128 stands for zero in the data rows.
Each row of this table is followed by its label. One hidden rule gives the labels. It looks at one to three of the table's principal directions, none of them among the few with the most spread.
[123 153 146  96 100 132 130  86 175 129 133 118  98 106  90 194 172  78
 100 142 119 110 135 134 104 133 142  91 106 110  75 157 108 156 147 110
 149 130 123 154 120 113] 3
[113 149 117 123 113 160 137 148 157 142 138 112 139 151 135 157 124 117
  89 130 127 125 111 148 113 100 127  93 111 129 124 113 103 133 138 151
 123 167 125 129  92  90] 1
[158 109  86 129 137 132 131 114 153 136 165 141 151  88  95 170 145  62
  96 127 124 108 165 134 154 183 192  88 101 146 117 139 148 126 118  99
 174 170 136  82 112 115] 2
[ 80 112 152  83 114 123 158  46 112 124 103 107  35 154 144 142 177 154
 191  95  54  75  93  71  61  63 107 111  91  65  41 135 103 155 198  35
  95  51  89 164 162  99] 3
[107 142 131 128 114 131 112 129 127 137  99 160 130  85 107 146 154 119
  97 124 133 105 134 103 172 169 153 109 122 116 121 116 127 157 170 142
 142 173 125 128 143 172] 1
[137 145 160 138 138 161  99 206 137 122 124 130 193 126 168 144  69 155
  78 155 180 166 129 202 168 136 123 161 182 157 212 102 119 121 105 199
 133 205 134 139  98 165] 2
[ 90 191 115 144 142 162 133 153 118 117  72 161 155  99 117 165 149 121
  86  81 131  93 110 115 169 146 117 101 104  80 138 101 133 165 189 162
 131 183 121 124 125 134] 3
[ 91 174 200 137 121 113 117 149 124 115 128 131 121 165 145 119 113 140
  96 137 151 159 107 129 127 113  64 142 171  97 140 119 129 119 126 172
 106 138 132 181 121 140] 2
[128 162 109 178 174 140 169 151  80 122  94 139 151 118  80 113 138 104
 124  88 117 120 147 148 167 165 124 142 104  94 155 136 160 141 140 186
 127 128 110 122 163 130] 3
[112  80 117 146 105 129 117 139 123 131 159 142 119 144 134 108  70 145
  68 161 127 148 151 158 133 151 126 129 173 161 155 118 138 113 102 167
 138 175 119 141 109 170] 3
[162 120 122 118 143 104 135 144 100 107  92 147 151  96 101 117 131 126
 152 141 154 149 161 152 171 186 122 158 139 157 164 132 121 149  79 161
 136  99 108 138 166 172] 2
[132  70 115 128 101  98 126 110 123 125 143 121  67 153 173  94  75 172
 133 143 116 142 135 116  86 123  95 163 170 152 125 138 137 137 111 115
 122  94 137 167 140 161] 1
[144 114 125 136 118 160  80 103 163 138 142 139 137  81 110 145 140 116
 131 122 128 112 135  80 125 138 171 146 121 130 130 142 165 102 171  78
 162 145 173  86 104 157] 3
[100 133 112 133 131 136 117 104 140  95  86 150  83 112 164 150 124 104
 103  67 115 102  99  59 108 132  90 126 112  85  94 110 179 161 190  67
 140 147 150  99 103 145] 2
[164 124  84 109 155 178 125 103 165 185 137  86 165  98  74 155 201  95
 177 113 107  95 139 111 125 118 243 104  59 130  97 149 107 104 167  82
 143 113 128  63 128  66] 2
[ 71 181 188 105  95 101 107 138 150 121 132 132 105 164 179 146 127 146
  77 125 139 132  84  83 107 100  71  92 167  89 113 127 119 132 159 140
  97 167 140 194 108 113] 2
[131 115  66 145 117 155 106  67 154 156  94 157  92  45  62 154 182  85
 134  76  96  70 155  26 139 184 192 125  75 101  83 153 172 162 224  78
 175 131 167  83 144 175] 3
[120 158  83  77  93 184 104  94 207 159 150 105 175 100 124 223 195  95
  97 116 134  78 125  83 108 144 207  36  82 118 100 151 107 116 199  91
 164 172 143 100  94  56] 2
[168  92  81 138 148 141 184 167 115 114 116 114 141 133 119 136  88  88
  96 154 142 165 189 240 146 174 140 138 119 183 172 120 105 177  49 191
 148 146  93 127 130 142] 1
[136 174 221 121 138 111 111 205 143  99 131 110 162 158 143 113 109 104
 107 161 172 200  85 200 143  75  97 140 164 156 154 108 106 119  66 167
  98 184 146 121  78 124] 2
[173  99 144  48  73  85 100  75 177 149 169  73 104 131 154 126 175 162
 206 170 133 132 123  70  61 108 162 127 141 168  91 185  90 110 124  57
 125  41 159 167 155  96] 3
[103 125 124 134 127 121 176 116 114 140 168 148 116 145  84 175 122  93
  48 166 109 108 161 206 154 170 120  74 121 117  93 105  98 140  89 172
 141 148  47 175 141 109] 1
[ 86  55  38 241 145 160 133  67  97 149 136 173  40 113  83  74  75 111
  61  89  63  94 180  89 114 162 146 155 116  90  99 123 225 126 184 114
 166 151 138  84 118 196] 3
[163 147 131 101  97 114 113 149 162 120 138 128 159  95 115 159 143 103
 109 149 157 132 122 134 148 160 136 110 131 165 135 136 122 139 114 145
 151 151 148 127 122 132] 1
[135 169 113 156 168 163 119 194 137 137  96 131 188 128 111 128 120 105
 123  77 154 156 123 123 168 138 139 141 127 130 182 122 135 132 131 180
 121 185 169  85  98 127] 2
[128 149 135 154 140 162 109 150 126  99  98 157 157  95 109 145 103 123
  92 125 152 140 144 157 152 155 108 159 144 123 178 124 154 132 128 164
 149 161 136 124 108 178] 3
[153 133  29 199 175 179 163 158 111 149 115 167 179  73  55 151 121  77
  73 116 123  96 177 201 192 183 187 109  68 140 147 109 143 150 113 178
 165 185 102  63 121 127] 1
[ 59 142 138  91 110  97 147 102 112  98 101 118  84 207 207 119 136 164
 142  54 107 121  71   7  68 123  36  93 147  74  94 139 141 134 176  88
  77  88 123 175 143  82] 1
[150  65  34 151 123 181 133  73 151 179 167 120 126 100 100 140 138 108
 146 137  93  86 178 122 102 127 224 105  62 149 109 152 139 102 147  79
 165 121 131  60 114 100] 2
[104 180 175 130 158 117 122 163 101  83  55 146 121 123 168 124 119 147
 134  85 141 132  79 119 145 103  59 161 144  83 141 100 144 162 155 132
 100 138 128 141 131 155] 2
[140  87  97  93 124 126 115  97 139 159 156 111 135 125 112 126 152 153
 154 144 116 117 151 117 120 134 196 108 137 152 115 136  90 111 124  98
 137 108 121 128 139 113] 3
[128 102 132 106 103 118 129 128 113 108 139 147 130 108 113 135 116 134
 112 155 119 121 140 160 154 143 129 115 143 150 150 107 119 132 114 148
 148 151 108 137 130 165] 1
[154 165 129 123 157 127 147 161  77  88  75 161 200  67  98 144 163 113
 155 101 148 106 139 142 215 196 128 136 105 119 187 108 145 148 137 167
 151 130 109 108 177 160] 3
[136 236 224 185 165 120 146 220 138  93 108 152 133 131 104 149  97  47
  54 153 169 177  91 239 165  73  32 156 116 106 131  87 131 161  63 200
 106 188 131 140  72 129] 3
[146  84 121  33  79 124  83  29 193 154 157  92  94 104 170 185 189 156
 198 127 115  78 123  15  65 129 181 111 119 125  65 160 107 115 197   0
 155  52 152 142 146 103] 3
[147  95  68 147 160  92 154 185  65 118 117 144 167 150 144  51  86 162
 142 119 143 156 147 146 177 163 118 139 154 172 194  93 127 127  63 189
 112 129 117 113 152 141] 1
[177 106 144 114 126 113 121 160 113 120 138 115 181 135 150  93 115 159
 184 165 167 172 142 148 136 143 129 166 149 188 187 148 117  96  62 141
 117  89 134 126 148 135] 2
[152 109  90 174 134 134 142 160 111 134 134 146 154 110  93  96 102 106
  98 164 144 153 174 189 158 159 156 134 119 175 166 133 135 130  72 185
 141 161 124 101 123 154] 1
[158 211 181  32 117  90 135 181 152  88  82  85 183 147 151 169 180 132
 173 103 175 156  61 113 133 134  71 112 147 139 140 137  74 160 113 157
  97  92 134 176 150  76] 1
[121 152 121  84  91 160 120 160 172 154 168  96 200 156 127 176 143 144
  94 146 146 131 109 157 127 128 169  58 144 163 145 139  70 105 126 173
 125 183 126 138 102  67] 1
[165 118  83 135 137 125 126 147 140 156 143 124 153 119  95 116 131 117
 147 107 130 134 146 101 148 156 162 134 127 156 150 139 129 125 117 147
 138 129 165 109 131 124] 2
[120  86 116  99 116 147 101  62 133 141 109 121  99 104 149 135 157 170
 192 109 105  92 131  57  96 125 166 145 118 112 101 148 130 125 192  43
 135  77 133 118 155 147] 1
[ 99 144 144 178 180 160 163 141 124 113 132 130  77 175 118 146  73  98
  80 100  94 135 112 202 107  56  66 153 124  78 104  75 129 149 114 130
 119 148 113 132  71 113] 2
[121 135  87 156 143 128 171 148 108 123 106 133 112 131 107 106 127  83
 114 104  95 121 129 137 130 106 122  99  76 120 132 131 149 146 125 157
 112 159 116  98 114 104] 3
[ 96 202 142 117 130 149 163 176 137 104 134 122 184 170 147 199 123  94
  50 102 147 122  92 167 149 150  72  64 125  98 141 103 122 131 133 192
 126 186  95 148 105  61] 1
[137 110 136  67  85 102 117  61 164 139 133 105  78 113 113 150 186 113
 164 132 105 105 122  47  84 138 141 109 108 123  67 169 124 131 166  64
 134  69 130 152 153 116] 2
[113  95 133  86  77 153  86  80 183 167 200 108 125 125 140 171 140 152
 103 174 113  99 134 115  93 105 193  82 143 138 105 139 102  84 164  84
 152 156 132 141  99 108] 1
[176 119 146  69 149  96 157 133 110 117 123  76 142 153  91  88 177 130
 239 125 105 155 114 130 109  84 140 139 111 155 138 151  87 111  81 113
  92  46 118 127 154  80] 1
[148 116 101  96 116 124 115 105 130 141 110 129 134  80  88 126 176 135
 172 128 113  98 128  97 145 135 178 117 103 140 114 128 111 135 156 108
 141 106 128 106 153 139] 1
[105 119 138 134 114 148 151 142 121 163 181 112 152 153  39 103 142  98
  81 205 102 152 166 228 144  92 193  68 113 156 146 127  77  86  77 216
 119 187  76 129 100 104] 2
[186  97 138  50  97 159  96 112 168 143 171  89 203  89 125 183 157 148
 178 196 154 122 154 178 133 137 214 120 130 189 169 151  81  83 109 111
 167 110 117 118 134 114] 3
[195 104 102  64 126 160 147 138 134 109 116 100 200  77  76 176 162 107
 170 151 133 129 173 201 160 174 200 122 107 186 193 147  89 140  97 154
 169 123 103 110 146 135] 1
[133 162 163  86  88  91  94 123 158 122 123 102 119 135 168 126 140 161
 173 112 146 138  88  54  94 106  93 138 164 121 133 174 135 122 160 126
 111  97 184 168 140 120] 2
[156  73  28  94 117 175 154  92 156 139 151  89 157 129 149 177 141 112
 144  93 106  94 159 102  91 176 196  83  88 156 136 164 137 122 155  83
 165 120 126  85 128  70] 2
[149 114 110 152 142 109 117 123 112 137 116 135 122 122 121  74 133 141
 190  98 124 135 127  57 123 134 125 167 122 133 133 155 164 110 131 104
 113  81 164 102 150 139] 3
[127 184 128 188 202 133 162 210  67 104  85 165 192 117  55  81 138  72
 116  91 133 152 131 177 219 133 127 127  97 113 186  87 147 132  92 211
 112 190 121  67 115 134] 2
[144  88  59 159 143 164 141 112 121 123 121 137 127  96  80 110 137  89
 137  93  91 115 163 115 125 140 188 123  85 143 141 144 164 134 143 101
 154 153 154  54 107 142] 3
[109 127  88 193 168 143 145 132 105 134 144 147 123 134 111 111 102 107
  76  96 102 107 133 140 143 135 135 120 119  97 120 107 175 115 145 136
 139 168 122  94 112 117] 1
[155  76 111  99 114 137 128 115 145 125 179 103 157 145 155 147 112 128
 141 147 133 138 145 151 110 147 164 112 140 175 141 145 123  97  94  95
 149 126 128 103 116 103] 2
[114 199 193 181 173 130 151 159 122 121 119 113 104 181 136 116 112 109
 125  98 128 150  79 141 103  65  41 174 120  68 104 119 151 124 128 138
  85 100 135 150 114  89] 3
[155  71  84  68  98 185  98  54 181 155 169 104 149  69  81 186 187 107
 173 138  84  72 150 102 104 116 255  80  75 153 108 160 118  88 181  36
 178 135 136  57 103 104] 3
[145 101 189  22  85  99  89  38 164 182 173  85 114 113 129 158 225 184
 219 199 125  97 137  74  92 115 205 114 132 132  62 164  46  93 151  32
 124  20  99 196 192  99] 2
[136 184 142 144 168 131 115 134 105 108  66 172 148  63 116 145 162 135
 170  92 144  94 117 110 176 124 119 158 102  83 133 105 133 161 161 104
 132 112 143 112 149 156] 3
Which label does each new row get?
[ 84 160 162 167 132 100 139 157 134 103 127 126  53 213 227 115  49 144
  90  67 121 145  46  83  70  67   0 156 166  79  90 103 172 148 146 111
  81 131 164 164  91 103] -> 2
[141 122 168 113 122 112 141 153 125 115 167 103 145 167 121 118  95 131
 112 190 141 176 137 223 118 104 107 130 165 164 159 136  99  99  46 182
 115 127  97 163 114 113] -> 3
[155 153 162  83 118 119 109 159 171 120 136  85 154 165 184 144 124 140
 161 117 165 163  83 101  97 103  94 142 154 149 140 138 111 117 115 112
 109 108 169 139 107  87] -> 3
[133 164 194 108 117  84 140 179 131  98 117  90 112 188 175 102 112 132
 141 107 140 170  46 115 104  93  39 151 160 133 113 121 133 140 117 144
  83 110 147 154 130 105] -> 1
[160 145 155  74 132  98 116 127 147 138 125 106 147 118 139 144 178 131
 194 122 143 127 107  92 132 124 152 123 123 137 108 146  95 131 125  85
 114  91 142 131 152  97] -> 2
[113 139 122 158 157 139 117  97 118 141 108 144 110 118 110 112 146 131
 167  99 121 115 136  91 124 107 135 150 109  88 107 129 138 125 153  95
 123  95 147 106 131 133] -> 2
[138  40 101 147 137 139 123  86  88 122 137 149 105 100 115 105  80 163
 140 163 113 127 201 181 139 162 158 181 159 149 165 124 142 119 102 126
 166 102  99 131 153 210] -> 3
[121 161 173  95  82  98 128 101 161 114 154 127  82 138 196 190 123 146
 115 146 134  97  93 108  82  98  55 116 136  99  83 130 117 151 147  84
 127  94 134 205 132 101] -> 2
[112 117 102 165 167 151 156 139 105 130  97 122 111 146 140 115 104 111
 116  85 111 131 137 138 133 134 126 146 114 104 134 116 153 150 147 142
 124 145 117 106 129 134] -> 1
[145 147 176  88 135  92 161 164 104  67 119  81 130 203 177  94 100 152
 198 122 138 180  71 178  90  47  33 154 154 143 149 110 100 126  63 141
  85  63 129 144 119  82] -> 1
[101 160 128 160 171 142 149 149 107 129  90 149 115 134 110 135 123 116
 105  91 116 117 112 147 155 117 100 135 114  86 109  87 123 159 141 146
 113 145 105 126 124 130] -> 3
[122 150 188 114  99  88 103 171 118  86 118 138 141 151 193 106  84 176
 122 144 176 172  97 125 132 132  47 158 200 146 176 126 133 128  99 166
 107 133 153 176 131 165] -> 3
[112 100  66 177 112 155 141 129 125 137 151 167 136 103 106 145  87  94
  35 158 127 117 187 181 154 181 158  89 116 149 152 131 154 132 109 180
 165 208 107 109 105 155] -> 1
[132  73  93 163 131 152 137 167 114 143 154 124 149 150 112  92  65 135
  79 165 130 171 177 211 143 150 166 135 163 187 187 130 121 114  69 202
 133 188 114 117 107 159] -> 1
[ 88 139 118 141  92  97 132 107 146 131 143 135  64 154 156 117 123 108
  97 117 106 114  94  83  86  82  95  79 112 108  64 133 143 142 148 104
 110 150 151 125 100  98] -> 3
[210 130 175  66 119  56  86 151 118 118 104 137 170  57 159 112 169 177
 237 163 187 136 124  96 184 161 148 184 155 179 161 129  96 147  99  96
 132  63 161 148 200 182] -> 3
[ 59 208 146 180 166 144 154 132 117 113  96 130  83 192 134 119 128 119
 112  42 100 116  53  93  91  48  38 123 108  33  66  92 144 146 181 118
  83 120 144 125  94  72] -> 2
[132 111 163  96 119  78 142 147  87  91  91 128 111 132 157  93 115 148
 149 148 139 155 128 148 149 144  87 152 159 146 155 113 119 157  98 159
 114 109 101 164 167 176] -> 2
[114 166 152  93 114 128 141 151 151 126 109  97 128 173 184 148 143 137
 139 118 142 139  80 111  91  85  88 105 114 122 108 125  89 146 132 118
  87 117 125 152 117  71] -> 1
[109 151 163  92 108  85 128  98 142 124 122  99  76 167 154 114 157 130
 166 103 111 130  83  44  74  88  77 118 128  93  82 157 135 122 156  94
  91  74 142 163 138  87] -> 3
[ 70 150 133 144 101 103 157 143 141 143 143  90  60 209 109  79 124  96
  66 113  79 151  69 122  76  56  97  67 127 112  62 135 126 134 141 175
  76 177 128 136  90  73] -> 3
[187  90 120  83 115 127 144 143 152 116 162  63 145 172 164 117 102 139
 183 165 136 171 120 182  69  77 122 143 130 197 155 149  99 102  56 117
 116  78 131 121 107  74] -> 1
[156  77  59 157 154 146 131 129 104 111 117 164 150  76  89 127 103 102
  95 107 125 119 188 134 180 226 162 150 132 150 177 115 178 138 124 143
 183 158 126  88 136 193] -> 3
[103  75 127 144 131 105 128  93  92 151 172 142 107 139  84  73 127 134
 113 170 102 133 177 137 143 143 169 115 148 130 126 123 129  86 103 142
 133 127  94 136 143 152] -> 2
[173  96 155  54 107 125  98  97 163 152 144  86 144 111 125 147 174 157
 210 166 136 132 130 118 105 119 189 141 133 171 113 164  76 108 118  70
 127  67 127 136 153 117] -> 2
[156  59  95 120 129 131 157 134 136 110 167  94 111 188 203 121  53 137
 148 137 121 163 140 173  66  94 104 142 141 179 152 139 126 119  57  95
 119 110 133 117  92  93] -> 2
[140  96  71 104 155 144 118  82 134 164 140 120 163 107  93 141 186 118
 170  95 119 101 169  67 146 187 226 101 108 125 116 145 121 105 155  79
 155 105 130  86 152 104] -> 2
[198  93 117 114  99 110 128 215 123 105 167 129 223 105  95 100  83 109
  83 229 186 203 188 255 191 188 169 120 170 255 248 135 104 109   0 250
 157 201 123 118 110 172] -> 3
[144 120  95 146 137 147 171 164 122 106 150 122 150 154 111 134  80 103
  81 158 129 157 156 238 121 118 111 112 124 165 169 122 112 131  48 188
 133 157 101 129  91 103] -> 1
[ 86 139 168  87  78  83 113 121 124 118 110 143 102 141 192 138 131 164
 112 122 140 118  98  49 129 163  72 107 166 109 117 133 131 146 168 132
 109 130 120 195 163 152] -> 1
[133 126  64 205 172 173 162 168 121 130 111 128 123 146 101 102  86  84
  90  79 112 147 143 159 128 121 127 151 101 129 149 109 161 153 122 166
 134 170 155  75  87 128] -> 3
